k_992: [  -1  -25   10   45 -109  -74   11  -16  -29  -89   57  101    0   20]
k_896: [-34  -3 -82  23 -11  17 -29 -25  45 -38 -62   9 -64  66]
k_857: [-22  32 -88  75 -15   9 -17 -36  54 -61 -43  23 -93  73]
asked: [  -1  -25   10   45 -109  -74   11  -16  -29  -89] : k_992
asked: [-38 -62] : k_896
asked: [ 32 -88  75 -15   9 -17 -36  54 -61 -43  23 -93] : k_857
asked: [ 75 -15   9 -17 -36  54 -61 -43  23 -93  73] : k_857

k_820: [ 22  -3 -11 -12  91]
k_257: [ 72 -13  19  -1  91]
k_674: [ -1  72 -13  19 -20]
asked: [19 -1] : k_257
asked: [-11 -12  91] : k_820
asked: [-13  19  -1] : k_257
asked: [ -1  72 -13  19] : k_674
asked: [-11 -12] : k_820

k_879: [-38 -30  42  -3  17   6]
k_55: [-32 -12  30 -51 -37 -79]
k_522: [ 25  44  53  -3 -70  86]
k_834: [25 44 53 -3  6 17]
k_365: [-112   -1    9   75  -70   86]
k_248: [ 10  40 -19  43 -64 -33]
asked: [-112   -1    9   75  -70   86] : k_365
asked: [42 -3 17] : k_879
asked: [-3  6 17] : k_834
asked: [53 -3  6] : k_834
asked: [-64 -33] : k_248
asked: [ 40 -19  43 -64] : k_248
asked: [ 25  44  53  -3 -70  86] : k_522

k_686: [-17   9  27  76 103 106  56  36  17   1  29  47  88  79  67  40  -8 -33
 -15   4  31  44  53]
k_800: [ 24  69  78  99  86  65  20   7  22  45  86  82  85  49  12 -17 -35 -11
  20  43  44  28  -2]
k_385: [ 40  -8 -31 -15   4  31  44  80  90  80  48  16 -29  -2   2  16  43  46
  17 -33 -53 -67 -69]
k_586: [ 87 102  13  -5  65  49  80   9  67  95  95  73  17  16 -14 -28   2  39
  42  31   7 -24 -64]
asked: [ 7 22 45 86 82 85 49 12] : k_800
asked: [-31 -15   4  31  44  80] : k_385
asked: [ 40  -8 -33 -15   4  31  44] : k_686

k_178: [  -7  -32    6   11   -3   -4    6 -105  -24  -33   21  -33   30   19
   19  -79   48   10    7  -34    1   -2  -25  -13   -2    5   34  -49
   40  -42   -1   21  -22    0  -13   -1   46   -8  -18  -20  -14  -68
  -18  -58    3  -27]
k_384: [ 16  19 -26   5  -5   2  -4  29 -13 -63  39 -23  16   8 -30  18  -5 -28
  -9 -16  -5  11  23  29 -28 -43 -17 -44   1   8 -10   1  32 -62  32  55
 -17  -8  56 -10  55  36   0 -31 -18  28]
k_835: [ 26 -37  26  12   3  -8  10  49 -35 -44   1 -39  12  -3 -19 -72 -34  -7
   2 -34  -2 -49   1  -2   5 -13 -25  34 -71  26   9 -19  -4 -71  23   6
  46  -8 -14 -20 -18  -6 -24  13  -5 -46]
asked: [ 46  -8 -18 -20 -14] : k_178
asked: [  7 -34   1  -2 -25 -13  -2] : k_178
asked: [-34  -2 -49   1  -2   5 -13 -25  34] : k_835
asked: [ 19 -79  48] : k_178
asked: [-5 11] : k_384
asked: [ 29 -13 -63  39 -23  16] : k_384
asked: [  -3   -4    6 -105  -24  -33] : k_178

k_786: [-25   1 -17  86  33]
k_748: [-27  25 100  50 -64]
k_258: [-1 -4  9  0 -8]
k_11: [ 16   3  53 -62 -50]
k_49: [ 13  -3   0 -46  -9]
k_388: [  5  -7 -28  20  -7]
k_118: [-13   7  18  44  -6]
k_721: [ 20  -3  16 -73 -30]
k_421: [-16   8   1  58   7]
k_714: [-6  7 18 20 -7]
asked: [-6  7] : k_714
asked: [-6  7 18 20 -7] : k_714

k_656: [-39 -26  -8  -7 -46 -10 -33  -9  33 -29  23 -57]
k_634: [ -4 -54  10 -17 -38  -4  10 -54  98   4  -9  15]
k_94: [ -9  34 -29  33  45  27  11 -33 -17  13 -67  20]
k_104: [ 20  -3  -1 -25 -86 -24  15  41  50 -41  38  71]
asked: [-38  -4  10 -54  98   4  -9  15] : k_634
asked: [ -4  10 -54  98] : k_634
asked: [ -9  33 -29] : k_656
asked: [ 20  -3  -1 -25] : k_104

k_867: [  38   45  -31   74  -53   -6   -8  -33  -62   -4 -114   -3 -121  -11
  -50   28   -5  -47 -106  -96  -69 -113   -7  -22  -15  -21  -38  -12
  -12  -14  -16  -55   24  -38   14  103   -2   -4  -63  -12  -82  -83
  -51   47  -58  -32   33  -47    3  -42  -13  -53  -47  -56]
k_236: [-28 -48   0 -36   7 -34 -52  -3   8 -14   8 -31  -5 -34 -15 -13 -49  17
   1  13  14   9 -37 -49  -2 -11   1   3 -35   0  -7  14 -49 -23 -47  14
 -30 -48 -20 -10 -14   2 -25  -6  17 -32 -45 -11 -13 -18 -51 -28 -11  17]
k_926: [ -11  -67   54  -19   77  -35  -94   52   76   28   54  -34   14  -44
    2   40  -86  107  -69  -96 -106 -113  -53  -89   61   32   62   71
  -47   68   46   97  -77  -20  -74  103   -2  -63   -4   40   -7   50
  -30   63  103  -46  -62   24   34   -6  -94  -32   24  103]
asked: [-33 -62] : k_867
asked: [103  -2 -63  -4] : k_926
asked: [-106  -96  -69 -113] : k_867
asked: [ 14   9 -37 -49  -2 -11   1] : k_236

k_130: [ -33  -12  -63    1   84  -43  106    6  -77   27   10  -88    5   19
  -19  106  -88  -72   40   61  -16   33  -34  -30   86  -25   37  -18
   26  -45  -29  -53  -16   20  -14   33 -113  -10    5  -60   13  -68
   58   60    8  -34   14   15   -1   -4   80  -24   20]
k_292: [ -33  -12  -63    1   19  -77   84  -43    5    6   10  -19   27    0
   42  106  -88  -72   40   61  -16   33  -34  -30   86  -25   37  -18
   26  -45  -29  -53  -16   20  -14   33 -113  -10    5  -60   13  -68
   58   60    8  -34   14   15   -1  -62   44   -6   63]
k_437: [ -33  -12  -63    1   19  -77   84  -43    5    6   10  -19   27  -88
  106  -72   42    0  -45   61  -16   33  -34  -30   86   19   37  -18
   26  -78  -29  -53  -16   20   19   33 -113  -10    5  -60   13  -68
   58   60    8  -34   14   15   -1   -4   80  -24  -81]
asked: [ -33  -12  -63    1   19  -77   84  -43    5    6   10  -19   27  -88
  106  -72   42    0  -45   61  -16   33  -34  -30   86   19   37  -18
   26  -78  -29  -53  -16   20   19   33 -113  -10    5  -60   13  -68
   58   60    8  -34   14   15   -1   -4   80  -24  -81] : k_437
asked: [ -33  -12  -63    1   84  -43  106    6  -77   27   10  -88    5   19
  -19  106  -88  -72   40   61  -16   33  -34  -30   86  -25   37  -18
   26  -45  -29  -53  -16   20  -14   33 -113  -10    5  -60   13  -68
   58   60    8  -34   14   15   -1   -4   80  -24   20] : k_130
asked: [ 19 -19 106 -88 -72] : k_130
asked: [ 19 -77  84 -43   5   6  10 -19  27   0] : k_292
asked: [ 19 -77  84 -43   5   6  10 -19  27 -88 106] : k_437

k_251: [ 86 -25  28 -63  14 -34  25 -70]
k_722: [-53  29  61  45   4 -22  37  67]
k_883: [ -7   8   8  32 108 -18 -13 -41]
k_63: [-24  58 -25  45   4 -36 -74 -42]
k_970: [ -5  40  49 -56 -77 -34   1 -27]
k_284: [ 86 -25  28 -63  14 -34  25  23]
k_936: [ 40  -5  27 -65   0  85  -5 -35]
k_98: [ 50   9 -50  67  34  -5 -37 -53]
asked: [ -5  27 -65   0  85  -5] : k_936
asked: [ 86 -25  28 -63  14 -34  25  23] : k_284
asked: [40 -5] : k_936
asked: [-24  58 -25  45   4 -36 -74 -42] : k_63
asked: [ 50   9 -50  67  34] : k_98

k_166: [   4    8 -118    8   40    5   48  -22  -35  -28  -23   22   34    3
   48  -19   -3  -23    7   -9   -8    9   38  -22  -14  -11   -2   56
  -16  -27   24    6  -54   41]
k_906: [  1  -7  94  32  46   3 -81 -13 -36 -11  11 -10 -35  18  20 -43   7 -10
   9  -9  -8   7  38 -14 -40 -23  -7  -5 -61   2  29  16 -11  46]
k_577: [ 22 -12  64 -17 -22   3  25 -32 -33  -8 -10  13  71  15  12 -32  21  27
 -11  11   9 -22  -8  38  -1  16 -36  21  31  -7   0   8 -34  40]
k_354: [-28 -39 -36  10  44  -2  43  17  22  37 -10  36   4  -5   8  26  16  40
 -23  43   8  19 -34  -4 -17  49  -7  38  18  -9  43   4   3  10]
k_40: [-10  -7  19   0  27  -7 -37  37 -15 -27  11  11  19  15  -9 -18 -19  -4
  -7 -24  63  35 -22   1  29 -23 -10 -31   9   3   4  13 -20 -33]
k_543: [   4    8 -118    8   40    5   48  -22  -35  -28  -23   22   34    3
   48  -19   -3  -23    7   -9   -8   50   38  -22  -14  -11   -2   56
  -16  -27   24    6  -54   41]
asked: [  9  38 -22] : k_166
asked: [ -8   9  38 -22] : k_166
asked: [ 7 -9 -8  9 38] : k_166
asked: [ -8   7  38 -14 -40] : k_906

k_167: [-49  53   9 -50  52  17  52   9]
k_591: [ 31   1  16 -74  33   1  -3 -74]
k_394: [-38 -25 -13  -4  58  81  36 -45]
k_706: [-55  72 -37   7 -62 -14 -35 -35]
k_880: [ 16   1  31 -74  33  -3  30 -80]
asked: [  1  31 -74  33  -3  30 -80] : k_880
asked: [ 16   1  31 -74] : k_880
asked: [52 17 52] : k_167
asked: [-38 -25 -13  -4  58  81] : k_394

k_524: [  -2   -5   41  -65   37  -24 -101  -81   45]
k_233: [ -75   27  -71   37   35   39 -111  -64  -16]
k_542: [ -4  45 -43  -1  48  -2  -7  60 -49]
asked: [-2 -7] : k_542
asked: [  -5   41  -65   37  -24 -101] : k_524
asked: [ -5  41 -65  37] : k_524

k_428: [ 16  -7  -3  -6  -1   8  -2   1 -13  -8 -11 -14  -1  -2   1   5   3  -8
  20  -2   5   5   0   1 -13  -1   9   7   3  31   2]
k_854: [  9  30  14   1  -4  -1  -4  -6  11  17  -9  -5  -9   0  -6   8  -1   7
   2  -3  -6   1  -4   1  -8 -40 -11  -2  -4 -22   1]
k_215: [  4  -4   5   0  -2   3   0  -3  -5  15   5   6  13  -4   4  -7   2   4
  17  -1   0  -4  -1   4   4 -31  -6   1  -1  54 -12]
k_609: [-17   6  -3  -3   6  -1   2   7  -5   7  -4  -7  -3  -1   4  -8   5 -20
  -3 -11   2  -3   3  -2   8 -22  -2   6   5  22   7]
k_454: [ 23 -25   0  -2  -5 -29   2  -2 -11 -19   2  -3  -7   5  -3  10  -8   6
  -1   6 -11   7   0  -3   0 -18   2  13   1   3   4]
k_76: [ -5  -8  -9   6   9  36 -10 -13 -12   7 -21   3  -5  -1  -4 -22  -2  10
   5   1  -7  -9   4  -5   7 -21  -7  -5  -7  24 -10]
k_894: [-24   6   6  -3  -1  24  -7   6   1   6  -5 -12   2  -1  -4  -4   5   6
 -13   6  -7  -2  -6   3 -10 -25  -2  -4 -11  91   3]
k_310: [ 16  -7  -3  -6  -1   8  -2   1 -13  -8 -11 -14  -1  -2   1   5   3  -8
  20  -2 -10  13  -1   5  -2  -8   4  -2   0 -44   1]
k_465: [  4  -4   5   0  -2   3   0  -3  -5  -2   5 -13  13  -4  -4  -7  -4   5
   6   6 -13  -4  -1   4   4 -31  -6   1  -1  54 -12]
k_794: [ 23 -25   0  -2  -5 -29   2  -2 -11 -19   2  -3  -7   5  -3  10  -8   6
  -1   6 -11   7   0  -3 -13   4  -4   3   2  15  -2]
asked: [30 14  1 -4] : k_854
asked: [ -2  -4 -11] : k_894
asked: [ 3  0 -3 -5 15  5  6 13 -4  4] : k_215
asked: [ -4  -4   5   6 -13   6  -7] : k_894
asked: [ 23 -25   0  -2  -5 -29   2  -2 -11 -19   2  -3  -7   5  -3  10  -8   6
  -1   6 -11   7   0  -3 -13   4  -4   3   2  15  -2] : k_794
asked: [ -4  -4  -7  -4   5   6   6 -13  -4] : k_465
asked: [-24   6   6  -3  -1  24  -7   6   1   6  -5 -12   2  -1  -4  -4   5   6
 -13   6  -7  -2  -6   3 -10 -25  -2  -4 -11  91   3] : k_894

k_320: [ 44 -26  16  -8 -21  33  42  -8  51 -27   8 -19  44   7 -10 -14  11 -29
   5 -20  52 -19   6  46 -23   9   8 -43  21 -59   4   5  -5   0 -62 -18
   7  17  20 -54  41  20  48 -78   5]
k_72: [ 45   4 -52 -10 -25   3 -32 -14  74 -74  16 -37  -7  24 -27 -21  18 -41
 -38  -8  49 -38 -19  49 -38  20   3  -7  35  46 -27  78 -54   3 -78 -14
 -17  -3  32 -35  36  35  51 -80   9]
k_796: [ 65   7 -28  -9  33  32 -22 -35  25 -27 -19  44   8   3   8   4 -31 -38
  -6  34  23   9 -54   9  -3  18 -12  -6  14  35   9  16 -41  15 -39 -13
  24  41  -3 -49  37   3  18 -48   9]
k_719: [ 44 -26  16  -8 -21  33  42  -8  51 -27   8 -19  44   7 -10 -14  11 -29
   5 -20  52 -19   6  46 -23   9   8 -43  21 -59   4   5  -5   0  -3   5
  20  17   7 -29  27  20  39 -51 -24]
k_198: [  87   -3  -26  -47  -10   33   -9  -33   77  -52    7  -22   13   26
  -22  -13   -7  -70   -7   12   68  -11  -49   53  -29   38   -6  -50
   42   31   -5   72  -57   -4  -60  -17   24   32   20  -79   47   23
   70 -117    7]
asked: [ 7 17 20] : k_320
asked: [ 44 -26  16  -8 -21  33  42  -8  51 -27   8 -19  44   7 -10 -14  11 -29
   5 -20  52 -19   6  46 -23   9   8 -43  21 -59   4   5  -5   0  -3   5
  20  17   7 -29  27  20  39 -51 -24] : k_719

k_21: [-116  -99   23  -68  -18]
k_173: [ 42 -19  77 119   3]
k_798: [  91   10  105   82 -114]
k_184: [ 64 -68 -34 121  34]
k_313: [  -1 -107  -39   83  -59]
k_592: [-56  53   5 -70 -41]
k_775: [-40  11 -77 -65  -6]
k_456: [  68  108 -109  -87  -48]
k_745: [-24 -56  53   5 -72]
asked: [  -1 -107  -39   83] : k_313
asked: [-56  53   5 -72] : k_745

k_781: [ 46  15  17   0 -22]
k_226: [-102   15  -22   17    0]
k_396: [ -59  -67 -123    7   50]
k_57: [ -8  17 -22  17 -38]
k_887: [-85 -20 -40 -15  15]
k_693: [-66  -1  38 110  50]
k_8: [ 90 -35 -46  71  15]
k_446: [ 84  34  -6  17 -43]
k_649: [42 -6 47 89 -4]
asked: [-6 17] : k_446
asked: [ 15 -22  17   0] : k_226

